In the rows, zero is written as 128.
Named moves, each a turn or a mirror, and the order they were made in; the first pair answered
T (before |-> after):
[114 142 159 114 125 174 118 135 133  93 114  97 135 164 146 136 167 138
 128 160 106] |-> [104 133 155 109 116 148  97 108 137  89 109  86 129 174 153 118 164 145
 115 136 112]
[118 141 134 112 136 145 140 114 112 125 117 124 125 139 137 108 141 131
 119 134 127] |-> [119 149 134 115 136 153 138 114 112 124 120 125 120 134 134 107 135 136
 120 134 132]
[113 130 136 165 146 176 151 174 124 111 137 131 135 150 141  89 132 136
 127 155 120] |-> [ 92 107 114 144 135 129 111 127 137 100 142 116 111 154 146  57 135 145
 101 115 132]
U (before |-> after):
[136 106 152 168 133 125 123 138 152 185 110 125 113 141 110 162 135 169
 160 124 102] |-> [134 106 150 143 122 133 120 120 167 175 132 107 120 157 100 156 154 175
 147 126 104]
[ 89 111 118 120 132 145 151 125 110 131 110 128  93 164 185  84 138 158
 148  94 134] |-> [ 90 120 129 127 137 145 152 132 106 132 107 128  92 162 191  90 144 158
 148 103 133]
[132 121 127 125 112 105 168 166  84 155 147 159 145  63 106 117  88 129
 134 114 134] |-> [130 127 172 141 116 110 163 174  94 168 129 163 136  72 107 144 106 132
 147 131 123]
[121 112 107 158 155 115 125 110 109  81 116 113 145 130 134 122 181 137
 131 169 100] |-> [123 112 101 155 160 123 124 109 106  77 115 110 149 130 132 117 180 142
 125 168  98]
V (before |-> after):
[ 98 132 121 127 158 134 126 110 154 148 135 103 112 131 153  50 113 156
 135  99 144] |-> [124 142 130 138 161 163 168 151 133 160 144 121 136 112 134  69  95 156
 147 140 140]
[137 109 116  95  89  85 127 118 122 135 149 143 146  91  73 161 104 112
 105 117 110] |-> [104 110 167 109 101  66  86 116 137 143 125 149  95 122 109 126 130 128
 124 102 114]
[180 135 106 170 120 122 115 109 129 140  88 145 129 117 107 165 109 122
 132 117 124] |-> [181 140 117 174 130 114  99 102 137 143  74 140 107 131 125 146 117 125
 136 108 124]
[153 151 141 157 119 107 144 127 136 179 106 166 130 128 102 171 109 132
 129 106  89] |-> [153 146 113 144 117  98 126 103 144 164 104 154 140 132  96 172 111 133
 109  89  96]
S (before |-> after):
[114 138 125 166 115 106 129 179 100 134 111 163 125 101 145 136 100 100
 123 157 117] |-> [105 122  93 121  96 119 138 164 109 119 162 142 139 108 121 101  93 107
 106 154 140]
[144 143 103 155 151 121  84  92 152  99  65 105 123 138 160 162 149 117
 119  92 131] |-> [169 144  65 150 145 138 117 110 134  94  86 112 163 113 131 183 125 112
 103  99 130]
[134 122 146 126 125 104 124 131 143 148 113 144 112 126 136 120 134 102
 137 122 125] |-> [151 118 126 125 118 119 140 137 136 145 126 143 138 113 122 134 117  98
 136 127 134]
[117 135 165 128 129 142 138 147 134 131 131 136 122 147 121 129 141 133
 152 146 130] |-> [130 138 152 123 126 151 150 147 123 132 144 134 135 133 116 138 132 132
 139 153 134]
Pairs:
Between the rows of a pair lie 2 to 3 moves.
[141 138  95 139 123 165 152 149 100 111 133 129 149 104 110 144  99 113
 141 143 132] |-> [123 150 126 157 134 123  87 116 131 112  73 117 103 127 140 158 135 119
 153 110 124]  V, S, U
[115 117  42 144 147 125 115  70 155  87 121  98 120 150 173 108 137 130
  97 103 141] |-> [ 83 137 160 169 161 170 143 129 157 129 122 128  92 173 176  96 174 146
 158 174 127]  V, U
[145 136 156 184 140 132 143 173 112 121 134 124 147 128 142 115 104 130
 165 138 128] |-> [122 122 163 126 111 113 100 113 144 104 162  88 131 167 122 101 145 147
 142 115 123]  U, U, T
[134 132 153 108 139 164 169 138 106 146 179 135 122 162 115 128 144 123
 155 123 150] |-> [124 117 126 135 143 115 155 124  80 152 155 144 102 132 143 108 119 122
 145  77 164]  T, U, U
[152  90 128 151  83  98 125 100 124 147 160 163 124  93 111  79 121  87
 113  85  97] |-> [165  94 105 143  86 102 118  83 136 134 149 147 131 104 113  89 127  89
 105  73 100]  T, V
[101 119 109 134 142  96 108 106 129 101 104 119 111 132 151  89 132 141
 121 106 159] |-> [121 127 131 164 144  97 142 146  99 132  93 144 125  89 144 113 105 127
 140 125 147]  V, T, S
[161 136 114 133 121 142 167 148 136 131 113 124 161 108 120 152 116 130
 128 149 125] |-> [160 141 110 152 127 124 154 145 135 139  98 139 154  95 135 150 111 127
 130 129 124]  T, U, T
[149 151 123 142 162 139  90  85 173  95  90  84 113 184 134 181 163 122
 107 123 124] |-> [145 153 155 118 155 179 115 106 176 103 130  86 124 206 114 162 174 139
 123 161 123]  V, U
[104 135  90 143 166 142  84 105 147  99 119  90 111 122 138 130 142 134
 118 104 132] |-> [119 149 138 150 170 191 135 159 139 122 139 110 138 111 109 152 140 135
 145 159 124]  V, U, S
[147 131 151 140 142 159 150 157 129 135 127 143 124 106 121 124 113 127
 137 171 133] |-> [162 134 137 159 145 134 134 149 129 132  98 147 122  97 132 148 108 114
 135 159 126]  V, V, S
[159 113  72 123 152 139 158 138 100 102 111 107 157  80 106 152  99 140
 132 138 144] |-> [147 113  80 132 165 104 105  96 120  92  76  97 129  94 129 156 118 138
 126 106 134]  U, V, S
[ 96 128 156 156 163 114 174 168  71 167 108 199  86 132 188  67 105 119
 167 128 152] |-> [ 67 129 188 122 147  81 115 112 107 161 105 175  58 168 183  65 149 127
 160 103 142]  U, T
[150 135 120 110 116  96 132 128 120 140 137 123 132  99 105 160 120  99
 135 101 145] |-> [153 148 135 130 125 125 158 160 104 149 141 131 132  99 112 156 115 100
 149 126 147]  S, U, T
[ 80  92 105 109 116  85 123 123 104 106 137  87 102 114 178  89 141 156
 131  90 147] |-> [127 104  79 141 134  82 122 125  95 103  97  97 125  81 173 157 123 128
 130  85 126]  S, V, V
[119 102 118  85  99  97 141 115 111 147 169 136 141  75  85 135  93 119
 116 101 125] |-> [ 97 105 135  79 103  79  97  86 130 139 140 120 103 110 119 125 118 126
 112  82 130]  T, V
[140  81 103  88 116 155 190 134 108 125 186 145 148 113 118 101  88 136
 120 156 134] |-> [128  70  76  98 118  95 130  81 117 105 146 131 108 120 155  88  92 128
 105 102 140]  U, V
[ 91 119  93 159 150 129 114  92 124 113 131 117 107 157 157  71 142 128
 141 110 137] |-> [105 136 145 168 158 168 154 148 114 138 141 134 129 150 133  89 145 123
 170 167 121]  V, U
[146 121  57 124 122 111 131 117 123 104 131 133 159 117 129 142 103 113
 110 116 135] |-> [114 143 165 141 142 160 123 146 148 128 110 134 126 164 142 136 156 131
 156 166 113]  V, T, U
[127 120 121  83 103 129 124 109 134 122 156  99 136 149 120 126 129 133
 112 121 131] |-> [144 149 154 123 123 146 150 158 120 145 127 127 147 123 123 166 129 125
 143 151 113]  S, V
[141 122 120 162 128  92 145 145  89 169 119 160 131  64 126 161  80 114
 125 113 111] |-> [114 121 151 136 117  55  90 106 119 167 108 141 103  90 127 156 118 128
 117  91 102]  U, T
[ 91 132 167 119 116  94 103  95 165 139 122 119  86 158 150  90 150 142
 143 112 116] |-> [135 121  77  89  97 129 148  99 146 112 176 116 156 119  99 123 112 121
 101 116 121]  U, V, V
[115 152  70 168 167 124 146 151 141 133 106 158 118  84 186 101 123 126
 145 142 134] |-> [105 148  71 160 162  95 107 113 159 131  87 141 110  94 183 116 134 121
 134 122 128]  V, U, T
[ 99 145 175 169 126  84 107 129 110 127  57 135  92 125 156 141 150 140
 130 124 130] |-> [ 68 126 160 112  96 112 121 115 110 109 132 106 106 152 134  65 155 162
 106 128 154]  V, S, V
[170 167 107 150 122 165 152 154  98  89  87 139 122 117 124 160  98 100
 158 125 142] |-> [151 152 102  85  92 192 155 123 119  69 138 114 136 149  97 125 113 117
 138 129 149]  U, S
[141 151 132 144 145 177 157 162 124 107 155 132 157 123 126 119 120 130
 132 152 133] |-> [133 156 157 175 163 127 112 158 116 123 101 140 116 125 157 144 127 125
 146 121 119]  T, S, T
[102 124  85 151 133 100 125 113 138 102 128 133 135 139 157  93 102 108
  83  97 151] |-> [105 139 114 133 131 173 164 147 142 104 159 127 167 159 126  96 117 118
  98 154 150]  T, U, S
[104 108 113  96 109  77 100 102 142 126 114 123  94 138 147  93 126 133
 119  94 148] |-> [147 146 148 155 142 140 160 185 112 145 107 159 123 116 135 133 114 119
 165 153 129]  U, T
[146 166 125 147 174 142 121 107 127 110 100 111 152 134 144 181 139 107
 109 137 123] |-> [121 164 173 123 168 149 112 109 144 120 111 112 128 161 137 158 163 126
 125 143 117]  T, V, U
[151 103  56 154 119 137 131 144  99 139 139 126 147  70 116 116 139 136
 109  91 149] |-> [128 107 123 165 123 152 154 180  96 165 150 145 126  95 121  83 157 154
 144 122 151]  S, V, S
[118 117 164 163 141  85 126 148 126 170  94 158  78 116 143 131 108 136
 166 120  89] |-> [128 126 165  95 106 149 158 153 156 156 167 133 137 139  76 153 126 138
 150 169  80]  U, U, V
[158 137 158 145 104 164 206 170 103 150 124 150 167  85 120 169  92 117
 130 142 110] |-> [121 107 146 139  99  56 120  89 116 141  82 133  99  90 163 145 105 115
 107  52 116]  T, S
[138 129  58 160 139 139 163 123 109 114 124 128 152 120 134  94 104 112
 102 125 162] |-> [108 150 145 173 154 131 119 121 141 140  79 130 103 161 159  97 151 124
 136 120 142]  V, U, U
[115 129 107 180 136 113 138 148  96 131 124 147 104  96 176  81  85 123
 140 113 141] |-> [162 149 108 186 139 143 148 158 116 131 113 139 160  86 129 172  92 106
 141 144 121]  U, V, U
[134 158 142 126 158 206 124 119 161  97 123 100 149 190 141 140 172 139
 139 166 118] |-> [139 152 103 109 152 204 132 109 152  82 144  91 162 180 126 135 160 139
 121 155 127]  S, U
[125 146 139 206 201 210 183 152 104 148  85 143 117 116 135 129 126 128
 150 153 148] |-> [126 128  90 158 178 227 211 143  96 136 141 126 146 110 110 102 105 132
 122 153 169]  S, U
[118 123 162 128 126 127 111 134 135 150 122 135 103 143 143 118 154 132
 142 148 149] |-> [133 109  95 123 113 102 127 123 113 138 126 133 121 108 133 121 112 115
 114 114 153]  V, T, U
[112  94 113 129 126 118 104 107 126 133 119  95 134 128 154  90 130 149
 119  86 140] |-> [110  94 120 124 126 116 125 133 113 149 136 110 140 111 143  82 110 147
 126  92 140]  V, S, T
[123 111  82 113 113  90 119  97 124 114 148 124 130 101 102 113 114 127
  93  98 132] |-> [126 134 142 181 142 102 139 158  97 150 106 163 112  83 129 129 114 127
 147 128 127]  U, V, T
